128 stands for zero in the data rows.
Some points, one per row:
[131 110 158 118 147 128 128 126  83 129 108 163 109  48 148 127 127 165
 156 149 134 129 147 137]
[155 110 134  95 155 120 150 108 101 151  46 120 109 119 143 109 134 162
 152 160 140 152 147 137]
[151 110 145 108 106 155 140 126 114 147 126 110 145 119 148  97  78 174
 143 133 134 147 111 124]
[ 93 155  78 118  93 159 150 144 150 120 163 120 119 176 148 134 134 127
 156 149 150 136 136 116]
[131 151 127 126 131 146 146 118 144  80 163  97 170 110 125 109 134 145
 166 126 154 160 151  75]
[131 128 119 118 142 120 110  95 138 129 126 128 119 119 132  79 127 176
 138 126 134 152 121 124]
[131 128 127 148 124  79 135 133 123 135 117 169 127 150 138 145  96  97
  76 108 150 111 156 131]
[137 151 145 118 151 128 128 126 114 129 132 128 109 134 117 145 145 127
 143 139 127 136 136 151]
[106 151 149 108 147 155 140 138 138 156 117  97  96 140 152 134 150 127
 143 157 134 136 142 162]
[131 128 134  95 151 135  97 108 166  98 144 141 109  79 107 145 161 127
 117  77 134 111 111 158]
[131 163 109 153 142 110 120 108 183 141 108 120 140 134 132 127 140 109
 152 144 158 163 156  93]
[158 141 140 138  75 155 140 108 144 111 108 159 145 119 107 174 190 109
  94 144 140 156  98 158]
[116 128 109 144  93 120  97 144 138 120 126 135 145 128 138 119 109 127
 125 139 109 121 111 106]
[131 120 127  77 151 135 110 138 114 111 126 120 134  97 148 134 127 158
 117 160 127 136 121 137]
[131 128 119 132 147 120 135 153  83 166 148 120 109 174 160 119  96 150
  45  95  78 129 121 155]
[147 128 145 153 106  79 140 153 114 135 126 128 158 146 107 109 145 109
 125 126 154  80 136 147]
[124 177 119 126 116 146 110 108 150  98 144 128 119 128 148 134 109 127
 143 108 145 142 136  93]
[162 146 140 132 106 146 159 126 132 120 156 151 140 146 148 109 127 127
 152 118 127 147 151 106]
[142 151 178  77 131 146 135 118  83 120 108  97 127 110 132 127 140 134
 125 133  96 121 129 142]
[162 141 140 118  93 146 140  77 101 120 148 192 134  97 132 168 140 134
  76 133  47 136 136 137]
[124 110 145 108 124 135 128 126 144 111 117 128 134  97 138 150 154  97
 107 118  78 111 142 158]
[147 141 134  95 155 135 120 118 132  98  77 151 145 110 117 150 109 127
 125 160 145 121 129 124]
[131 159  96 132 170 110 162 144 123 135 117 128  96 146 148 109 154 158
 148 133  96 142 147 124]
[137 135 149  77 131 146  97  95 114 135 132 146 150  97 156 109 127 134
  76 133 109 147 147 151]
[142  97 140 138  93 110 110 144 138 135 153 128 127  97  46 168 145 127
 125 133 150 111 136 131]
[142 120 145 118 116 120  97 166 138 111 108 146 134 155 107 150 140 127
 132  95 145  80 121 124]
[124 110 127 138 131 120 168 138 138 129 153 110 119 168  95 119 127 145
 148 133 150 111 142 116]
Here are 12 more points, each followed by its number:
[137 128 109 138 116 151 128 138 154 111 138  48 150 171 148 119  96  79
 160 118 164 170 163 106] 0
[131 110 134 156  93 146 140 153 144 147 153 135 134 146 132 145 109 109
 132 108 140 121 136 116] 1
[131  97 109 138 147 110 120 138 132 120 126 146 134 140 125 127 127 145
 132 126 134 142 129 155] 2
[137 159 109 126 147 128  79 133 150 135 174 135 150 140 132 127 119 119
 169 144 154 147 169 116] 3
[116 141 149  95 151 141 128 126 138 156  95 120 127 119 143 109  96 134
  94 139 109 121 136 151] 4
[ 93  79  96 153 131  79  48 126 144 147 126 128 140 134 138 165 145 134
 117 118 127  98 136 131] 5
[116  97 127 148 106  97 155 148 162 147 117 146 145 134 107 119 140 109
 132 108 154  80 121  93] 6
[ 93  79  96 153 124 141  48 163 138 120 108  97  78 119 107 145  96  97
 169  77 145 121  49 158] 7
[ 75  49  96 138 131  97 120 144  83 159 117 141 154  97 148  97  96 140
  94 139  96  49  98 151] 8
[ 75  79  96 138 106 155  79 163 123  49 144  79  78 171  95  97  78  48
 163  95 145 129  98 162] 9
[ 75 110  78  95 147 120 150 108 144 141 117  97 145 146 107 150 140 119
 143 144 134 121 111 124] 10
[158 120 154 118 147 128 146 133  83 151  77 120 109 119 143 134 109 140
 125 157  96 136  49 137] 11
Which three of these numbered points are nearest to each point below by angle, seen from the average point of the first points? Their numbers follow each, nearest first.
[116 128 109 138 147 151  97 118  83  49 153 135 134 146  95 119 150  97
 160  95 145 121 121 142] > 9 7 2
[137 110  96 132 131 120 150 108 114 141 108 135  96  97 132 150 127 140
 138 149 127 136  49 131] > 11 7 10
[151 120 164 118 137 146 135 133 123 135 117 120 134  79  95 109 161 150
 138 144 134 156 111 147] > 11 7 4
[116 120 119 156 124 110 146 138 132 163 153 151 134 171 107 158 119  79
 107 108 145 121 160 124] > 1 6 5
[137 128 119 118 137 141 155 157 123 141 126 110  96 134 152 119  96 150
  94 153  96 129 142 137] > 4 11 8
[ 75  79 140 163 137 135 110 157 162 129 108 120  96 140 107 158 119 109
 132  95 119 129 111 137] > 7 9 5
[151 120 158 108 124 135 159 133 101 156 117 135 119 119 160 127 127 162
 143 149 109 111 136 142] > 11 4 8
[151 128  78 132 151 162 128 138 138 141 108 146 127 146 117  97 127 134
 117 108 127 152 111 106] > 2 7 0
[167 128 161 126 124 120 120  95 123 111  95 179 145  97 143 168 145 109
  94 144 134 156 111 151] > 11 2 5
[131 163 109 132 131 151 159  95 159 120 126 120 109 146 117  97  78 109
 138 126 145 142 147 106] > 0 9 3
[131 110  78 153 131 141 110 153 132 129 138  97 127 110 117 109 119 127
 125  95 127  98 111 106] > 7 9 8
[106 135 127 118 151 128 150 133 138 141 138 141 154 119 132 140 134 134
 117 139 119 152 151 116] > 10 3 4
[124 135 140 138 165 110 150 126 132 175  95 146 109  79 156 119  96 154
 143 164  96 142 156 147] > 4 11 8
[ 75 110  96 169 137  48  97  95 132 120 108 128 127 134  95 145  96 134
 132 118 158  80 147 137] > 5 6 2
[137 166  96 108 137 141 110 148 138 111 148 128 140 119 132 109 145 109
 163 133 134 147 136 131] > 3 0 9
[158 120 119 118 147 128 120 118 132 135 117 146 134 146 163  97 127 140
 148 133 127 129 151 137] > 2 3 0
[142 128 127 108 155 135 135 138 114 135 132 146 134 119 117 109 127 127
 148 133 134 147 142 147] > 2 3 4
[137 146 119 132 116 128 128 108 172 120 126  97 127 119 138 119 119 119
 143 118 127 121 136 137] > 0 9 7
[124 128 154 144 173 110 162 133  83 147 108 120 134 128 148 109 109 154
 132 177 127 129 129 131] > 11 8 4
[116 179 134 126 116 128 120 126 138  80 179  48 176 155 132  97 127 119
 169 118 158 180 180  44] > 0 3 9
[106 141 119 118 142  97 162 138 114 111 126  97 119 134 125 134 119 109
 125 126 145  98 136 124] > 10 6 9
[116 128 119 118 155 151 146 126 166 111 138  79  96 140 143 134 134 109
 166 133 161 152 111  93] > 0 10 9
[151 155 119 126 137 162 110 133 132 129 132 141 134 110 132 127 140 140
 148 153 134 156 151 137] > 3 0 2
[142 141 154 118 142 120 135 133 123 141 126 159 119 110 117 127 140 158
 138 133 140 156 151 142] > 2 3 11
[116 151 140 166 106  97 150 138 144 147 117 163 134 146 107 140 119 119
 143 118 154  80 129 116] > 6 1 5
[137 110 127 108 116 146 135 133 101 129 132  97 140  79 152 109 140 145
 132 149 127 111 156 147] > 8 4 11
[147 163 119 132 124 162 120 108  83 111 132 110 134 146 138  48 109 109
 143 149 158 129 136  93] > 0 3 9
[142 166 119 108 147 141 128 126 123 129 148 135 154 134 132 127 119 119
 156 118 158 147 147 116] > 3 0 1
[131 120 145 118 158 135  97 118  83 166 126 120 109 110 148 127 109 145
 107 149 134 156 111  93] > 11 4 8
[173 120 158 126 106 141  79 118 132  80 138 166 161 134  95 168 127 140
  76 144 119 156  80 155] > 2 11 7
[ 75 184  96 138 131 135  97 133 183 111 156  79 140 162 132 109 119  97
 169 118 158 187 147  75] > 0 3 9
[116 184 140 144 147 120 120 108 166 141 169 128 140 110 138 127  78 109
 163 118 170 167 121 106] > 3 0 1
[116 135 154 118 147 120 140 118 123 147 126 110 109 146 156 109 140 154
 125 157 109 121 142 137] > 4 11 8
[124  97  96 172 106 128  97 126 132 135 126  97 119 146 125 150 150 119
  94  95 134  80 129 124] > 5 7 6
[142 141 119 118 137 155 140 118 144 159 132 128 158 110 132 127 150 145
 148 133 150 147 111 137] > 10 3 0
[151 163 134 108  93 110 140 126 144  98 148 120 170 134 148 127 145 134
 152 108 150 156 121 106] > 0 3 1
[116 163 149 144 158 135 110 153 138 141 153 110 127 140 143 119 145 119
 132 144 127 129 129 131] > 3 0 1
[131 120 119 144 116  97  48 144 123 135 117 155 119 110 117 165 140 109
 117 126 150 142 129 124] > 5 7 2
[116 146 145 144 116  97 140 144 114 129 163 110 134 110 138 109 109 119
  94 149  96 121 121 124] > 8 4 1
